Named moves (each a turn or a mirror), then the moves between two rows, first move first; the first pair answered:
move A:
3.709  3.291  0.141  0.443  -0.926  0.405  1.728  -1.216  -0.440  -0.130  5.220  -0.347  -0.773  0.349  2.415  3.176  1.763  1.054  0.241  -2.127  1.416  0.318  0.391  1.016  -0.707  -1.022  2.754  -0.938 |-> 4.296  3.277  0.716  0.246  -1.041  0.420  2.058  -1.035  -0.286  -0.333  4.763  -0.423  -0.558  0.861  2.705  3.429  1.850  0.949  -0.025  -2.830  1.400  0.390  0.371  1.065  -1.391  -1.067  2.172  -0.496
-0.805  -1.260  0.637  -0.337  -0.126  0.977  2.235  0.146  1.548  0.569  -1.163  0.670  -1.243  -0.302  -2.489  0.959  0.577  -0.786  -0.979  -1.561  -0.991  0.550  1.154  -1.247  -2.164  -3.153  -0.438  1.538 |-> 0.001  -1.334  -1.882  -1.082  1.315  0.480  0.359  -0.583  2.861  1.091  -1.037  1.794  -1.576  -0.716  -1.435  1.360  0.001  -0.090  -0.289  0.954  0.148  -0.051  1.409  0.307  -1.531  -2.442  2.178  1.717
2.824  -0.058  -4.149  -0.897  -1.290  -0.312  -0.219  -4.717  1.351  0.611  -0.550  3.033  -4.375  -6.119  0.716  -0.829  -6.856  -0.633  4.343  5.474  -2.385  -3.533  0.059  2.484  1.280  -0.932  6.482  -2.404 |-> 0.959  0.849  5.612  2.518  -6.656  2.463  5.895  -2.903  -3.987  -1.848  -2.631  -0.770  -2.168  -5.051  -1.489  -1.609  -3.773  -3.127  0.923  -2.260  -5.654  -1.707  0.709  -2.280  -2.632  -3.099  -2.277  -2.651
move F:
0.576  -1.328  -1.060  -0.379  1.326  0.857  0.509  -0.454  -0.108  0.567  1.901  0.357  -0.329  -2.071  -2.726  -0.557  1.132  -1.554  -1.578  0.062  1.330  -1.824  2.066  1.387  1.477  0.648  6.441  -0.459 |-> 0.280  -1.669  0.189  -0.367  1.464  0.991  1.205  0.944  -0.516  1.073  1.762  0.259  0.926  -1.119  -3.883  -0.813  1.871  -1.606  -3.039  -0.689  1.011  -1.262  1.271  0.479  1.097  -0.183  5.666  -0.566
-1.412  0.920  2.683  -2.659  1.219  0.742  0.354  -0.156  1.412  0.669  -0.014  -1.873  0.985  2.294  0.971  1.450  1.218  -0.295  -0.255  -1.585  -0.336  -0.193  -1.849  -0.899  0.574  -0.605  -1.577  0.416 |-> -0.213  1.430  -0.219  -0.189  -0.736  -1.321  0.327  -2.435  2.586  -0.239  0.631  -0.155  -1.778  -0.634  3.367  1.496  -1.810  0.097  2.596  -0.188  -0.533  -1.256  -0.443  0.543  0.779  0.770  0.443  -0.089
-0.746  -0.909  1.522  -1.315  1.224  -0.603  1.516  3.601  0.033  2.009  -0.544  2.022  1.662  -0.918  -3.250  -1.046  1.854  -2.700  -1.865  0.685  0.048  -0.456  0.936  0.313  -1.742  -2.232  2.264  0.737 |-> 0.417  -1.518  -2.898  -2.992  3.763  0.610  -1.862  0.825  1.423  2.540  0.474  1.845  1.275  0.597  -0.563  0.956  -0.344  -0.531  -0.897  2.847  0.722  -0.499  -1.131  1.551  1.533  -1.136  3.800  0.559
move Y:
-2.617  -3.256  3.380  2.030  -2.016  1.060  2.467  -3.065  -1.952  2.605  0.687  -1.518  -1.062  -3.951  -1.530  -2.680  1.070  -2.580  -0.444  -3.687  -0.899  -0.922  0.673  -1.803  -2.071  -1.188  -0.620  -0.156 |-> -2.369  -3.050  0.511  2.576  -2.222  -1.265  2.363  -3.372  -0.078  3.032  1.446  0.870  -3.073  -6.087  -0.628  -3.211  -0.829  -2.331  1.479  -1.887  -0.407  -1.488  1.630  -0.077  -1.801  -0.428  1.829  -0.650
-0.111  -0.798  1.351  2.587  -2.679  -0.650  4.581  -2.185  -0.573  0.135  -1.651  0.737  0.404  -1.687  -1.265  -1.527  1.052  -0.887  -0.105  -0.486  -0.258  -1.338  2.382  -0.380  -1.687  -0.770  -2.286  -0.828 |-> 0.535  -0.641  -1.372  2.988  -2.074  -1.822  3.609  -2.497  0.352  0.065  -1.411  1.888  -0.478  -2.521  -0.248  -1.323  -0.500  -0.747  1.374  0.969  0.521  -2.090  3.094  1.006  -0.681  0.218  -0.205  -1.102
1.497  -3.538  -2.208  2.489  -1.426  -0.298  1.392  -0.039  1.779  -0.409  -0.353  0.328  -2.046  -1.129  0.838  -0.016  1.043  -2.452  3.676  0.935  0.170  0.073  -3.037  1.807  -1.963  -2.052  0.393  -1.102 |-> 1.525  -2.883  -3.742  2.063  -0.263  -0.250  -0.020  -0.436  1.300  -0.154  -0.152  0.438  -2.128  -0.379  1.099  0.277  1.232  -1.361  3.913  2.213  0.675  0.230  -4.277  2.583  -0.985  -0.992  0.474  -1.072
2.238  -0.171  -2.665  0.298  0.974  0.336  2.037  0.513  1.088  -0.778  -0.195  2.952  -1.212  -2.371  1.520  0.450  -0.561  1.549  2.052  -0.323  -0.836  -1.450  -1.189  2.256  2.047  -1.572  -0.124  0.196 |-> 2.243  0.593  -3.187  -1.063  1.881  0.632  0.600  0.366  0.580  -0.647  -0.276  1.986  -0.253  -1.521  1.955  1.072  -0.080  2.634  1.856  0.224  -0.445  -0.965  -2.066  1.947  2.774  -1.595  -0.907  0.238
move M:
0.892  -0.999  0.577  0.045  0.324  1.634  0.339  -1.662  -0.233  0.449  -0.111  0.001  -0.684  -1.272  -1.034  -1.373  1.135  -0.658  -0.935  -0.057  -0.043  -1.065  0.202  -0.090  0.630  0.061  1.035  0.401 |-> 0.494  -0.202  -0.991  -0.260  -0.157  0.631  -0.146  -1.311  -0.218  0.415  0.030  0.414  -1.173  -0.685  -0.476  -1.423  1.169  -0.647  -0.805  0.453  -0.137  -0.837  0.252  0.219  1.068  0.854  1.586  0.289
0.263  1.856  -5.050  -3.287  2.277  -2.416  -2.446  0.508  2.573  1.162  1.346  1.891  0.093  0.620  0.153  0.680  -0.672  1.369  -0.222  3.387  1.907  0.341  -0.123  1.499  2.500  1.090  3.126  2.076 |-> 0.152  1.508  -0.371  2.102  -5.518  -2.671  3.360  -1.269  -0.131  -1.568  0.399  0.621  -2.032  -3.636  0.750  0.366  -2.882  0.037  1.112  -1.867  -1.671  -0.442  2.563  -0.171  -2.191  0.663  -0.298  1.477
-0.920  -0.049  -0.399  0.102  0.741  -0.989  -0.738  1.022  0.013  1.058  0.107  1.481  -0.137  -1.585  -0.317  -0.434  -0.418  -1.537  -0.326  0.127  0.742  -0.353  1.165  0.436  -0.104  -0.128  1.568  -0.360 |-> -0.905  -0.441  0.225  0.623  -0.741  -0.329  0.660  0.503  -0.159  0.380  -0.566  0.619  0.067  -2.285  -0.426  0.281  -0.616  -1.461  -0.530  -0.588  -0.001  -0.719  1.693  -0.320  -0.507  -1.108  1.255  -0.046
-2.526  -2.504  2.097  0.154  3.332  3.544  1.530  -0.620  -1.505  0.327  3.138  0.819  -0.151  1.269  0.453  -0.105  0.817  0.245  -1.708  -0.822  -1.236  -1.809  -2.105  -1.741  -3.249  -2.411  0.671  0.390 |-> -1.836  -0.609  -1.554  1.009  3.868  -0.786  -1.652  1.061  -1.946  1.198  4.240  3.499  -0.862  0.694  0.996  -1.022  0.218  0.574  -0.286  1.525  2.208  -1.301  -1.527  0.418  -1.762  1.750  3.323  -0.643
Pairs:
Between the rows of a pair lie 2 to 3 moves.
2.997  -3.337  2.632  -2.649  -3.334  0.515  1.539  -1.599  3.551  2.101  1.147  -0.146  -1.249  -4.391  -1.962  0.456  -0.282  -3.112  1.354  0.040  0.966  -1.035  1.076  -0.486  -4.676  -7.169  1.018  -2.020 |-> 4.029  -0.232  0.023  0.054  -4.632  -4.424  -0.853  0.165  2.088  1.505  1.800  2.044  -3.044  -4.591  -0.530  -0.452  -1.198  -2.791  3.424  1.530  4.170  0.281  1.734  1.412  -3.402  -1.283  1.724  -3.403 -> M Y M
-1.142  -3.249  -0.930  -4.647  5.318  2.678  -0.145  1.676  1.794  2.683  0.147  1.344  1.369  1.702  -2.942  -0.467  2.649  -0.913  -1.167  1.898  1.005  -0.540  0.129  0.786  1.440  -3.426  1.420  -0.352 |-> -1.437  -1.275  4.621  0.382  -1.309  2.297  3.337  1.004  -2.142  0.138  -0.679  -1.727  1.299  1.146  -1.901  -0.515  3.286  -2.052  -1.828  -2.928  -1.565  0.297  0.683  -1.791  -1.717  -1.803  -4.929  -0.464 -> F Y A
-1.546  1.575  1.705  -0.701  1.696  2.538  -2.169  -1.915  -1.410  -0.944  -0.288  -4.771  0.132  5.130  2.723  2.470  -0.689  2.189  0.067  -1.882  -1.104  2.715  -3.533  -0.599  1.713  0.149  -4.215  -0.167 |-> -0.655  -0.629  -3.827  -0.100  1.536  -0.145  -1.747  -2.713  4.120  0.660  0.664  0.542  -4.188  -1.317  2.482  1.631  -4.358  0.923  3.448  2.880  -0.284  -0.756  1.022  2.664  1.100  -1.131  3.682  0.330 -> Y Y A
0.638  -0.827  -3.632  1.569  -2.464  -3.251  0.304  -2.374  2.113  0.114  1.028  1.547  -2.509  -5.081  1.909  -1.074  -4.346  -1.081  1.569  0.995  0.388  -1.732  2.724  0.680  -1.417  -0.807  3.024  0.759 |-> -0.520  -3.190  0.425  -0.795  -1.462  2.499  2.838  -3.973  1.399  -0.237  -0.793  -2.484  -0.662  -2.195  0.806  0.516  -2.862  -1.716  -1.444  -1.900  -2.467  -2.036  1.081  -2.239  -2.465  -5.675  -0.406  1.693 -> M Y A
-2.312  2.180  -1.627  -4.978  4.784  0.743  -4.045  1.873  0.210  2.408  0.468  2.336  0.859  -0.821  0.650  0.214  -0.123  0.807  2.686  4.930  2.365  2.381  -2.390  2.234  1.417  -0.001  3.173  -0.426 |-> -1.788  2.656  -2.444  -2.480  1.313  1.786  -4.663  -2.432  -0.516  0.776  0.021  -0.629  -0.411  -1.063  4.097  2.695  -3.769  2.556  4.114  3.066  0.508  1.963  -3.245  1.567  1.854  1.673  0.769  -0.740 -> A F
2.629  -0.896  -6.310  2.302  -0.394  -0.924  0.676  -0.217  1.722  1.143  -0.191  2.412  0.078  -3.087  1.722  1.529  -1.851  1.548  3.712  2.305  0.948  -0.938  1.692  2.430  0.968  2.393  2.980  0.565 |-> 0.457  -2.735  0.851  0.001  2.016  1.350  5.525  4.147  0.418  2.920  -1.360  2.210  4.112  -1.758  -3.613  -0.786  3.293  -1.081  -0.507  0.095  -0.094  -0.026  2.169  -0.873  -2.724  -2.546  0.286  1.390 -> F Y M
1.397  0.347  -3.883  -1.460  1.706  -0.634  -3.463  -0.631  0.138  0.909  0.386  1.494  0.218  -0.003  0.480  0.346  0.293  1.265  0.568  1.445  2.074  0.637  -0.730  1.508  1.974  2.219  1.809  -1.653 |-> 1.331  0.264  -2.674  0.055  -0.093  1.236  -3.022  -3.043  -1.510  -0.534  -0.217  -0.866  -0.163  1.080  1.470  1.361  -0.225  1.747  0.421  -0.639  0.366  1.191  -1.768  0.413  1.688  1.918  -1.193  -1.507 -> A F
3.006  -4.607  -0.327  -1.299  1.577  1.917  0.677  -3.187  3.807  1.371  2.322  -0.011  -4.082  -1.986  0.728  2.398  -6.535  1.110  1.209  0.985  -1.275  -3.223  -0.506  0.784  1.772  -4.821  3.023  0.664 |-> 1.961  -3.042  0.314  -4.766  6.256  -0.474  -1.317  3.304  2.227  3.806  2.385  1.948  -0.162  2.251  -2.778  -0.300  -1.302  0.497  -1.528  2.092  2.377  -1.253  -1.730  0.780  2.794  -3.902  3.428  0.692 -> F M Y
2.034  -1.057  -2.398  1.762  0.318  -3.060  -2.467  1.372  2.947  0.482  0.130  1.544  0.153  -1.804  -1.040  -5.892  -2.614  0.004  -2.172  1.446  -0.823  -2.471  1.517  3.033  3.510  2.117  5.041  1.870 |-> 1.223  -0.913  1.567  4.451  -3.485  -3.690  0.841  1.699  0.462  -0.643  -0.404  0.873  0.348  -2.717  -1.863  -6.605  -1.791  -1.235  -2.477  -1.975  -2.722  -2.200  2.815  1.655  0.920  1.638  1.805  2.224 -> A Y
-1.584  0.477  1.966  -2.196  2.860  0.076  0.708  3.353  0.753  1.755  -0.506  0.004  1.239  1.649  -2.639  -0.909  2.878  -1.072  -2.297  -0.157  0.944  1.414  -1.824  -1.306  -0.867  0.370  1.232  1.297 |-> -0.744  2.670  1.761  3.526  -3.109  -1.963  2.065  1.865  -2.325  -0.146  -0.242  -0.633  -1.149  -1.159  -0.176  -0.527  0.747  -1.189  0.389  -2.247  0.075  1.563  0.046  -0.749  -1.853  3.816  -0.012  0.120 -> M F M
-0.389  -0.056  2.448  3.584  -4.451  -1.576  3.762  0.750  -2.795  -1.997  -1.561  -1.210  0.066  -3.106  0.918  -0.749  -1.304  -1.549  0.597  -3.820  -1.549  -0.768  3.334  -1.215  -3.730  -0.999  -2.066  0.355 |-> 1.334  1.377  -6.219  -0.968  2.788  -2.532  -4.592  -0.730  1.034  -0.278  0.464  0.427  -0.279  -0.097  3.517  0.904  -1.920  1.710  1.634  1.860  2.162  -0.095  -0.033  1.940  2.347  2.338  3.242  0.572 -> A Y
1.745  4.949  -4.300  2.921  -2.895  -4.925  -4.260  0.138  -1.885  -1.854  1.065  1.041  -1.358  -0.346  1.591  0.107  -1.163  1.993  5.552  1.703  2.473  1.059  0.946  2.212  2.996  5.757  -0.550  -1.429 |-> -0.799  2.130  -0.124  -3.398  2.751  2.785  -4.805  -0.677  -2.438  -0.871  -0.138  -4.343  3.233  5.680  -0.332  1.797  2.055  3.083  0.504  -0.205  0.296  2.333  -4.205  -1.437  3.971  0.257  -4.831  0.319 -> Y M M
-0.586  -1.603  5.264  -1.022  0.042  2.392  2.936  2.879  0.085  1.096  -1.095  -1.132  1.019  -0.346  -3.420  -1.831  2.142  -0.920  -2.662  -1.751  -0.983  -0.494  0.810  -1.556  -2.775  -3.006  -0.530  1.103 |-> -0.598  -1.460  3.957  -0.961  -1.099  4.870  0.858  -1.287  -0.865  0.119  -1.148  -4.488  0.517  1.117  -0.005  1.460  -0.444  1.123  -1.133  -3.118  -2.006  0.141  -1.458  -2.159  -1.233  -1.514  -2.358  0.746 -> F A
-0.304  0.237  3.391  1.222  -4.262  1.525  -0.330  0.074  -1.539  -1.561  -0.746  -2.694  -1.117  2.653  1.291  0.201  -1.137  2.835  -2.117  -5.997  0.857  2.435  -1.789  0.364  3.462  2.203  -3.070  3.697 |-> 0.462  -0.963  -2.039  -2.598  1.368  0.810  -3.994  0.578  2.371  0.872  0.091  0.439  -0.906  2.756  1.272  -0.493  -1.270  3.910  -1.641  -1.029  3.111  0.883  -2.202  3.006  6.587  1.606  2.278  4.445 -> M Y A
0.116  -2.561  -1.044  -0.036  0.325  1.470  2.148  -3.120  1.270  -1.321  0.909  -0.463  -1.387  -4.274  -0.079  -0.539  -1.651  -1.537  1.822  2.027  -2.550  -3.114  2.913  -1.444  -2.121  -3.346  4.035  0.061 |-> -0.708  -2.203  1.707  -0.670  0.541  4.348  2.409  -3.223  -0.669  -1.957  0.260  -2.946  1.122  -1.594  0.147  0.923  0.108  -1.033  -0.328  -0.318  -3.519  -1.835  0.529  -3.447  -1.759  -3.998  -0.429  0.529 -> F F A
1.439  1.311  -4.184  -2.065  3.216  -1.821  -5.269  2.662  2.231  -0.476  0.755  3.913  -1.412  1.699  1.425  -0.751  -0.636  0.705  -0.748  1.900  4.187  1.074  -3.221  1.011  2.693  3.767  1.889  0.506 |-> -0.026  0.567  3.774  -2.617  2.025  1.935  -1.881  4.098  -1.718  -0.573  -0.765  0.371  1.238  4.290  -1.032  -1.144  3.092  -1.167  -4.242  -2.651  1.633  2.506  -4.564  -2.574  0.461  1.328  -3.991  0.812 -> Y Y
-0.667  1.020  4.314  -0.873  0.551  3.492  -0.313  0.969  -2.998  0.705  -0.562  -0.030  1.662  1.757  -2.734  -0.543  3.079  -2.113  -2.881  -0.698  0.896  5.623  -1.626  -0.309  -0.320  0.996  -0.649  -2.178 |-> 0.725  1.396  4.563  1.619  -1.963  1.785  0.329  1.289  -4.083  0.119  -0.424  0.662  0.819  0.012  -1.697  -0.639  2.313  -2.428  -1.970  -1.594  0.939  5.916  -0.358  -0.010  -1.243  2.555  -1.200  -2.594 -> M M
1.292  -0.193  -2.973  -1.498  1.097  3.076  -3.130  -2.830  0.728  -0.214  -0.374  -0.887  -0.354  2.673  2.962  2.759  -2.309  3.105  -1.031  0.419  0.143  -0.280  -3.184  0.694  3.654  0.613  -1.129  0.327 |-> 1.204  2.303  -0.092  4.884  -4.571  -3.009  1.152  1.911  -2.527  -1.115  -0.178  2.700  -1.667  -1.588  1.280  -1.417  -1.529  -0.287  0.674  -1.452  0.825  0.291  1.295  1.259  -0.697  3.178  -2.105  -1.312 -> A M F
0.016  0.793  1.599  3.385  -3.846  -4.158  0.555  0.147  0.998  -1.325  -0.441  3.223  -1.321  -3.869  2.648  -0.919  -1.818  -0.484  3.081  -1.987  -0.042  0.417  0.281  -1.516  -0.600  -0.456  -1.272  -0.209 |-> 0.462  0.415  -2.092  1.219  -0.985  -2.041  -3.268  -2.719  2.673  -0.838  -0.017  2.183  -1.267  -1.134  4.721  1.435  -3.130  1.842  3.168  -0.309  0.732  0.440  -2.177  -0.434  2.631  0.482  -0.483  0.034 -> F F
-1.817  -1.618  0.752  -2.439  3.797  1.234  2.284  3.388  1.429  0.391  0.380  2.729  2.117  0.429  -1.427  0.828  2.376  0.183  1.226  1.973  0.687  0.804  0.830  0.921  1.211  0.149  1.329  -0.232 |-> -1.978  -2.070  2.585  -2.314  2.804  3.467  2.777  0.822  0.855  -0.438  -0.052  0.093  2.809  1.430  -0.835  2.126  1.915  1.433  0.570  0.032  -1.182  0.833  0.191  -0.885  0.866  -1.202  -1.006  -0.032 -> F M F
0.691  2.551  2.144  5.496  -8.531  0.948  3.114  0.135  -2.742  -2.495  -0.159  -1.558  -1.414  -0.244  1.569  0.632  -1.580  1.522  2.197  -4.344  -2.105  -0.198  1.321  -2.341  -2.916  4.786  -1.999  -3.874 |-> -1.152  -1.993  1.605  -3.569  0.449  9.696  1.303  -2.473  1.179  -0.301  -0.725  -4.185  1.874  4.074  -0.191  2.688  0.539  2.817  -2.267  -3.278  -3.802  -1.118  -3.451  -4.069  -0.165  -3.188  -0.913  -1.675 -> Y M
0.217  -1.193  4.578  0.855  -3.712  0.934  3.663  1.800  -1.063  -0.187  -1.343  -0.869  0.330  -0.461  -1.936  -2.267  2.009  -1.984  -1.054  -2.988  -3.569  0.876  1.297  -2.859  -2.842  -3.220  -2.929  -0.230 |-> 1.713  -1.314  -2.570  1.454  -2.410  -2.692  1.812  0.378  3.167  0.832  -0.075  3.558  -3.125  -3.967  -0.316  -2.417  -1.688  -1.532  2.422  1.491  -2.124  -1.368  4.292  1.232  -1.303  -1.776  4.369  -0.359 -> Y A
2.389  -0.076  -5.739  -2.746  2.956  -5.353  0.282  3.203  7.791  4.372  -0.400  2.735  -0.363  -3.520  -1.126  -1.492  -0.147  -4.039  -0.644  3.995  1.826  2.621  2.581  4.455  0.941  -2.205  7.628  1.202 |-> 0.665  -0.375  0.204  -5.617  3.896  4.177  -0.759  -2.132  3.513  2.016  -2.103  -7.546  3.409  4.617  1.305  3.414  1.636  -0.743  -4.826  -1.785  -2.384  5.451  -4.889  -0.615  3.055  -4.203  -2.650  2.118 -> A F Y
-1.542  2.314  5.865  -0.750  -1.641  1.322  3.228  2.906  -2.566  -0.763  -0.743  -1.426  2.911  3.964  -2.732  -0.547  5.438  -2.076  -1.319  -2.553  0.133  2.490  -1.867  -1.766  -1.425  -0.101  -3.565  1.202 |-> -1.172  4.397  3.576  2.110  -4.216  -2.972  2.198  4.536  -3.211  -1.241  0.041  0.817  1.242  2.119  -1.455  -1.574  4.452  -1.906  0.959  -1.594  1.786  2.593  0.124  -0.582  -0.781  3.807  -2.187  0.136 -> M M
0.849  3.575  -3.328  2.101  -1.590  -4.875  -3.684  1.615  -0.610  -0.990  1.631  1.530  -1.256  0.576  2.202  -0.178  -1.612  0.533  2.790  2.384  3.213  1.360  -0.042  2.264  1.265  5.324  1.001  -1.841 |-> 0.835  -0.424  -4.897  -0.403  0.150  -0.245  -2.786  -4.137  3.285  -1.260  1.143  0.421  -2.246  -1.504  3.521  3.119  -4.736  1.435  2.909  3.036  -0.219  -2.001  -0.749  2.264  2.126  0.268  3.199  -1.260 -> M A
-0.772  1.115  -6.954  -2.434  -0.643  1.878  -0.674  -1.892  1.879  0.884  1.381  1.498  -0.476  0.774  3.286  2.186  -2.492  1.380  3.592  2.095  -1.020  -1.451  1.535  1.918  1.488  0.671  1.304  -0.036 |-> -1.956  -1.032  -0.134  -3.127  -0.745  4.073  5.275  1.146  0.930  1.945  -0.016  1.196  1.651  -0.493  -1.004  -0.037  0.571  -1.329  0.468  -0.185  -2.600  -2.179  2.628  -0.707  -2.075  -4.559  -0.402  0.920 -> F Y M
